One turning vector, and how many steps it has turned
The counts run from 0 to 189.
[ -6  16   7 -26   0   6 -22   1  -6 -14  -1  -9  -1 -21   5  10   0  -5
  11  12 -27  -8   3 -22   4   1   6   9  17   0  -5  -6 -10   1  16   6
  12  23   9   1   0 -13  -8   0  22 -15  -6  -2  16  -2  14   0  -6 -36
  -7  -5  14   5  -2 -16  -2   8   6  21   7]  51
[ 16  -7  -3  12   5 -13   4  -8  21  -7 -15  -8 -13 -25 -11 -12  -7  -8
  12  17  -9  19  -1  23  -2  34  19   5 -14  14  -5  -4   8  21   8  15
   4  -1   2  -7 -24  16  11  -3  -9   2  15   3  -6  -5  -8 -10   5   2
  -1   3  -7 -26   4  19  13   6   2  11  -6]  130
[ -6  -9  -1  -6 -15   1  32  12 -10 -16 -10   9  -5  12 -10 -26   5   4
  26  -6  30  10   9  18  -5   2  -1 -16 -14  16   8   1  19  -8 -11   0
  -7  15  -4  12 -16  14  -9  18  -9  -3   4  -6  14  -9   7  -5 -17  16
 -19  11  -5 -11  -9  12 -10   5   5 -14   2]  10
[  5  12   5  -4   6 -13 -22   0  -5  -6   0 -14   8  -6   5  14  14   2
  11   7   0   1 -20 -11  14 -14  -5 -25  -2  -3  -6  -1 -11  -2  19  -2
   1   6  -9   9  21 -18   3 -16  -6  -2 -14 -16 -11  12 -11 -18   6 -37
   5  10 -21   5  17 -10 -14  -7  -9  -5  14]  47
[ -2   3   3   8   7   6   1  -8   2  -2  -1   7   9  -6   9  -8   4  -9
   6  -7   4 -14  15  26 -14   5   4   0   9  -9   1  -2  36 -25  14 -15
  -1  16  -2  -5  -5   0 -13  14  -3   8 -11 -23  13   2  24  10 -20  28
  10 -19  -4   8   0   6 -14  15   6   2   8]  0
[-22  -3  22 -11  -2   3 -22   8  -8   9   6  -9  11   1  16  10  11   8
  -6  12   9 -20 -14 -26  -3 -30 -16   7  -5  -2   0  -3 -19 -17  25  -6
 -12   0   2  10  15  -5  -2  -6  -6  -5  -1 -13   0   8  -6 -14   8 -22
  -3  -4  -5  18  21 -19  -9  -2  -7  -8  13]  54
[  0 -35  -2  23   3  -5   2   6  17  15   8   0  -4  12  -4  -9   0   0
 -21   4   9  -3  10   8   6   7  -7   1  -4  -7  16  15 -12  -6   0  -9
 -11 -24  -9 -20 -10  20  -4  -4 -16  14  -3  12 -25   0 -15  10  21   8
  17  21 -11  -1   2   5  10  -1   4 -10  -3]  107
[ -3   0  16  -9  -6 -18 -12   8  -4   3  -5 -23 -17 -12  -2  24   0  22
  20  -6  -1 -11 -16 -19  -4  -1   0  -3 -15  17   1   2 -26   5  -4   1
   3  -7   3  13  -5  15  27 -24   4   6   5  10  -4  16  -8 -15  12 -30
 -17   6   3  -8   5 -22   2   1   0  -2   4]  56
[ -9 -16 -27   4   1  -3  13   0  18 -10 -12   9 -13   0 -16 -31  -4   4
  -4   9  -7   8   4  23   6  18  18   2 -10  20  15   0   7  21  -5  19
   8  -1  14 -12 -13  16   7  -6  12   1   3  10  -3  -5 -15   2  -4   5
   8  19 -13 -16  -4   4   0   0   8   6  -6]  122
[  3   3   6   7  -5 -10 -10   2 -13 -10  -2   2  12  -9  13  13   0  -9
  24  11  18  17  -6 -19  -7   2   5 -10  -1  25 -14  -6  -3   1  11  19
   5  18 -19  26   1 -25  -6   9  -8 -18   6  -6   1 -23  12 -21 -10 -26
  -2   6  -4   1   7   3   1  -1   7  12   5]  38
[ 17   3  -5  -5  10  -5 -10  -4  18  -8 -15 -12 -13  -8 -11 -19  -8   4
  15   4  -5   8   0  29   6  21  13  -5 -15  17   2   1   9  17   1   3
   5  -6  14 -26  -6   9  14 -19  -3  24   7   4   2   1 -24  -6  11  -6
   8   7 -18 -29   6  10   1   0  -2   7   9]  129
[  5  13   6  -4   6  -7 -18  -4  -9  -6   7  -4  16 -22   1  12   6   5
   4  14 -22   1  -2 -17 -12 -17  11 -14  23 -19 -20  -6   0   9   2   8
  14  14   0  11  10  -5   1 -12  25  -9  -7  -2   0  16   4   1  -3 -32
   0 -14  11   3  -4 -17  -2   7   3   4   1]  59
[ 15   4   2  -6  -6 -10  16  15  -1 -15  -2  -4 -16   5 -15 -10  -2   3
  24 -15  24  34  -1  15  -8   1   5 -17   4  -9  -4  11   9  12   0   1
   4  19   3  -2  -5 -12 -21  17 -16  -5  -4 -10  10 -10  -6  -9   4 -18
 -12   7  -4 -24  -7  21  -3  -7   3 -16   8]  17
[  3  16  -2 -17   1 -12  25 -15 -15  -8 -10 -20 -16 -16   2  15  -4  -6
  20  22  12   8 -12   8  19   0  -7   6 -22  -2   2  -1   6 -13   8   4
  -3   3  -6   8 -11   9  11  24 -14  -9   5   4   3   3 -11  -9  -3   9
 -28 -11  11 -11   7  11   7  -8   1 -11   2]  157
[ 18  -3   0  13   2   1 -28   5  26  10  -9   9  -1   7   6 -16 -20  -4
   0 -26  -7  -7  21   6  -5  13   1 -11   6  13  -2   9   6  19 -25  -5
   3 -16  13 -25  -1  -5  -1 -12   5  27  -4   0   3 -17   2   3   4  -3
  26  12 -15 -21  -2  -1   7   8   2   5   6]  109
[  7  15 -16 -12 -10  -2  14  -5 -21 -14  -7 -17 -13  -9   2  11 -13 -15
  31   2  13  -2   0   6  21 -17 -14 -31  -3   0  -1 -16   3 -16   0  -2
   0  23  -7   6   1  -2  -7  15   1  -3 -15  -3   6   7  -8  -5 -15   2
 -14  -9  11  -6  -3  -1   5  -5  20 -12   9]  164
[  3  28  -3 -32   1   8  11 -13 -10  -7  -7 -18 -19  -8   1  -1  -6  -1
  34   8  11  -1 -10  11  26  -8 -12   0 -19  -3  -2  -5  11  -3  -4  -3
   4   9   9   1   6   0   7  23 -11   3   8  -8  15   0  -8  -3  -4   5
 -21 -15   5 -19   5   6  -8 -12  -2 -15   6]  156
[-11 -23   6  -9 -19   0   2   4   6  -1  -2  -9 -29  -2 -10  27   3  26
   8 -17   0  -4   7 -15   5  -4   0  11  -3  -2  21  17 -23 -10   0  -9
  -3  -7   4   1 -21  11   0   3  -3  -1  -9   2   0   8  21   6  16 -15
 -17  21  15  12   5 -15   0  -8  -2   2   3]  188
[-15  -7  -3 -10  -6  -7  10 -16   1  -8  -5  11 -14   0  10   5  13  15
   7  11  14  10  10  -1   6   8  11  14 -13   7  26  12  10 -16  -6   2
   1   2  -8  10 -13   4 -14  21 -27 -11  18  -9   7  -6  28  16 -23  -3
 -18   2 -14  -1   2  19 -26   1  -1  -2   1]  22
[-33 -13   5  -4 -11   0  -1  11 -10  -1  13  12  16   4   5   3   8  13
 -18  12  -2  -5 -15 -23 -14 -21   4   2   5  -3   1 -18 -19  -3   7   9
 -10  17   3  29   7   8  -9  -9  18 -16  -6  -3  -8  13  -5 -14  -4 -17
 -13  -2   7  16  11 -20   1  11  -7 -12   6]  61
[ -2 -10 -11   3 -18 -10   6   8  -2   0   3 -11 -26   0 -10  34  -4  20
  15 -12  10   5 -13  -7   9  -5   1 -13   8 -15  19  16 -20 -18   5  -8
  -3   0 -10   9  -2   3   3  -1 -16   2 -21  -8 -13  19  -3  -3  18 -18
  -8  19  10   0  18 -14  -6 -15  -6 -10   4]  180
[ 14   3  -8  -7   1  -8  19   6 -11 -13  -7  -8 -15 -10   2   3  -8  -2
   2  11  10  30 -25  19  -9  14  10  21  -7   9  -3 -10   4   0   8  18
  -8  17   0   8 -11  -5   3  13 -15  -1   7  -1  11  -2 -24 -17   3   6
  -7 -13   9  -6  17  22  28  -8  -7  -8  -5]  150
[  8   6  -7   2 -10 -20 -17  -6   9 -14  -4   2 -17   0  10  17   0   9
  16 -12   6   7   7  -4  -3   6  12 -35   5   9  20  16  -2  -6  -4 -11
  10  26 -14  -5  -1   1 -14 -10  -9   8 -16 -13   4  12   9   6 -13 -34
   2   9 -18 -12  -6  15 -23   3  -4   8  18]  28
[-10   2  26  -1  -6  -6  -1   2  -5  -4   6 -17  -4 -16  -6  20   2  -3
  13  18  16  15  -2 -30   1  -4  -4   9  -5   2 -15   7 -16   0  22  -2
  11  -1 -13  17   5  -1  -4  15 -17 -19   8  -3  -7 -28  10 -17  10 -21
 -23   7  -2  -5  22 -12   4   5  13  23   9]  45
[ 26   6   1  -9  13  -9   1   0  -5  -8 -15  -1  -2   0  -1 -20   5   8
  16 -12  10   4  -6  31 -14   9  -9  17  -7   2   0   5  17 -16  -6   0
 -10   2   8  -9 -22 -20   6  11 -25  21   2  -2  30   4   3  -2   2  11
  14 -15  -7  -1  -4  17  15 -24 -11 -11  -8]  4
[-21 -13  -5  -7  -9   6  14   6  15  -3   2   7  -9   5  -6 -26   5  -3
  -1  27   8   4   2  20  -5  -9   4  -2 -15  -5  15 -13  18  -3  13   1
  -5   8  11  -7  -6  31 -20   5  -6   3  13  -5   0  -5 -19  -6  -1  11
 -10  -8 -22 -14  16   7  -4   5   1 -13  12]  134
[-12  10 -12   6 -12  -1  18  -6   7  -7   5   3 -27  -7  -4  15  -8   0
   0  18   3  16   2  15   1  -3  26 -20   3 -17  16  -2  18  -7  12  -3
  12  22  -9   6   9  22 -14   8  -6   0 -11 -14  -5  11  -8   3 -12   9
 -12 -16   8 -19  19  13 -10  21   1  -3  17]  153
[  3  12 -18 -18  -1  -5  -8 -16 -12  -3   6   0 -17 -11  21  34   3  21
  12  -4 -13  -7   2  -3  14  -7   3   3  -3  -9  30  15  20 -31 -15 -11
   7   2   3   0   8 -13  -1  12 -14  17  -1  -6  15  16  13  19 -10  -4
  -3 -18  13   8  16   1 -11 -20 -16  -5   0]  167
[ -8   5  27  11   3   3 -15  -5 -16   4   7 -12  11 -25  10  32   5   3
 -10   6   1 -12 -10 -15  -9   3  -5  21  -4   9 -17   6 -16 -15  13  -9
   0  -9 -10  23   6   6  29  -1   8  -1   6   1  -7  -4  11  -8   6   5
 -11  -5  26   9   4 -21   7  12  -7  17  -8]  65
[ 19 -11  -1  18  -1   4  -6   0  16   6  -4   8  -3   2 -11 -24 -15 -13
  15  -7  -3   6  21   7  -3  19   5 -25   4  -1 -14  -4   5  26 -26   0
   6 -21   5 -21 -11   6   4  -5   6   9  14   6 -13 -21   4   0   1   2
   4  17  -8 -16 -13  -4   7   7  21   9  -1]  110
[ 10 -23  -2  35  13 -10  -3   2   5   8   3  13  22   1  -5 -18   2 -16
   0  20  17   9   6  15 -10   3  -4 -12 -10   3 -19  -9  14  13   3   7
  -1 -15 -14  -3   0   1   0   1 -18   6  16  -1 -26 -20 -10  -7  11  13
   7  10 -23  -2  14  10   3   1  10   1  -2]  119
[  3  19  13   5  14  -1 -25  -9  -7  15  11  -4  20 -14  10  28   2  10
  -8   2  -9  -9 -15 -16 -10  -7  -7   6   5  -3 -24   7   0 -10   3  -9
   8 -13  -6  18  27 -14  22 -10   7   1   7  -5  -9   9  14  -7   4 -15
   8  -9  13   5   7 -22 -11   8 -10   8 -12]  66
[ -6  -1 -19  18   5   9  -1 -18  -3  12   6  11  20   7  17  -9   2  -5
 -30 -10   3 -17   4   3  18   3 -15   2   9   6   0   1  -5 -15 -13  -8
 -10  -8 -11  -8  13  -2  21 -14  19   8 -10   7  -4   5  12  18  -9  22
  20   7   5  21 -18  -1  -7  -2   3  -1  -3]  93
[  0   3  18   4   1  -8 -22   4  -6  -1   4  -9  12  -9  10  23  11  -8
   4  14  18   4 -18 -22  -2  -9  -8  -4   0   2 -12   1  -9 -12  30   0
  -6  -5 -12  18  18 -21  -1   1 -16 -15  -1 -15  -6 -11  -4 -20   7 -22
  -1   6  -7   9  20  -6  -9   0  -5   4  11]  46
[  9  -3   5  15  13 -13  -4 -16   6  -4  -4  -3  -3 -25   0  17  -4  -9
   6  25   5   6   2  15 -10  13  15   3 -16   9  -3   3  21 -11  12   2
  13  -6 -13  -1 -13  19  15  10 -19  11  22   4  -7  -5   1  -8   1  18
  -8 -18  -4 -20  19  13   9   6   6  18   1]  138
[-16  18   7 -25  -8   8 -29   9  -6 -18  -1  -4 -26  -4   9  14   0  12
   3  -5  -7   0  -1 -18   8   0   2  23   1  13  24  17  -9  -3  15  -5
  18  13  19   1   6 -12  -6  12  -1  -4  -7  -3  20 -12  19   0  -3 -34
  -3   0   6   5   2 -10 -12  -3  -3  20  10]  43
[  2  11  -7 -23  12  -1 -10  -1 -11 -25  -3  -7  -1  -2  -1 -10   5 -10
  24  17   6   9   2 -15  14 -16 -17 -12 -12  -2   3  10   1 -13  15  14
   7  22   0   0   1  -5  -9  23  -6 -13  -6  13   6   0   3   9  -5 -25
 -12   4  -2   6 -12   0 -10 -25  15  11  11]  32
[ 23   3   1  16   6   9  -3   9  -1   8   5  -3  10  18 -18 -20  -8 -16
 -15  -8   5   4   5   4   7   2 -27 -13  13 -20 -25  12  -6  21  -7 -14
  -8 -18   0 -26   6  -5   2   5   1  -1 -14   6 -18 -10 -15   9  22   6
   8  12  11   1 -12  -4  12  -1  10  -8 -10]  98
[  4 -10 -15  21  21  -5 -13   6  12   5   0  13  26   5   4 -29   0  -5
  -4   9   4   0  -4  22  -3   4   2 -15 -10   9  -4  -6  23   8   7  19
  -4  -6  -1  -7   5 -12   1 -15  -5  10  10  -3  -8  -6 -20 -14   2   3
  31   9 -24  -4   7  10  -3 -11 -12   1   3]  120
[  2   0  -9 -10   0  10  -4   3 -15   1   8 -10   4   7   0  23   5  -4
  10   6  12   3 -10 -16  12 -14 -18  17   5 -18   2   2  -4 -27  19   6
  -6   1  -7  11   4 -34 -10  23 -19 -13 -19 -14   3   1   5   6  12  -9
  -1   1  10  24  15 -10  -1 -22  -4  -3  -5]  178
[ -5   3  16 -10  -4  -5  15   0 -16  21  -4 -10   1   4   3   4   7  18
  -2  -1   4   0 -27 -15   3  -6 -12  24 -15   3 -19  -3 -25  14 -24  -3
 -19 -28   6  14  -6   5  20  -5   9  -8  15   9  -2   6   1  -8  10  -3
 -17   4   8  -1  -8  -4  14   6  -4 -33 -16]  76
[-14  19   0 -25 -13  11   1  -5 -13   7  -8  -4  -9  -1  22  -2  -6  -1
  15   0   9  -3  -9   8  11  -3  -3   4 -13  10  11 -13  27 -12  -5  -8
   3  14   9   9  16 -16 -11  16 -11   1  13 -26  22 -10  -2  -8 -26   3
  -7 -21  -1 -11  17   4 -14   5  -6 -16  18]  155
[  0  21   1 -24  15  -1   0  -7  -5   1  -1   1 -12   3  -3 -10   1  13
  16   9   5   6 -15  15   3  -8   6  -5 -25   3  -1   6  26   0 -15  -3
   9  -8  14   0  15  -6  11  16 -17  16  19 -13  12   1 -15 -10   3  -2
  -6 -16  -3 -24  22   9 -10 -20 -18 -14   3]  148
[ -2 -12  -1   7  -4 -16 -14   7   0 -17   8   0 -13   4  15  19  13   8
 -10  11  18   1  -3 -19   1  -8  -6  13 -11  11  29  17 -10 -26  23  -3
 -14  11 -10   9  -2   2 -12   5 -33  -3  -8   4  -6   3  -2   1  10 -18
   1   3  -3  14  17   9 -10 -18  -4   8   7]  34
[ 24  16  -7  -8   8  -7  -7 -11   2  -6   0 -11 -14 -14  12  33  -4  -2
  -4  10  -8   5  -8  11   3   7   6   9   6 -20  10  13  10 -23   9  -4
  -2  10  -7  -5   2 -13  -1   5 -27  11 -15 -13  10  19  -6   3  -1  -8
   7 -27   9   0  21  15   2 -13 -14  -2   3]  159
[  3  -9   2   7   9  16 -20   3  15   6   0   9   1  10   0 -18  -9  -1
 -17  -5  -2  -8  15  11  -5  23  -6  28  -7  16  11   8   9   5  -2  -1
   8 -13  16 -21 -10  -2  -7   1  -4  16   6  12  11 -30   6   7  10   9
  20   1  -4  -3   5  -5  10  -2   3  21   3]  116
[ -8 -12  11  -5   6  -7  25  -7   1   2  -3   9  -3   5 -10 -18  12  13
  24   4  19   2   6  23  -2  -2   5  -9 -24 -10   7   3  24 -11 -14 -12
   0  -8   5  -3  -8  25  -7  20 -21  13  17  -9   8   3  10   2  -7  23
 -19  -1 -18  -9   0   7 -19  -4   5 -19   6]  2
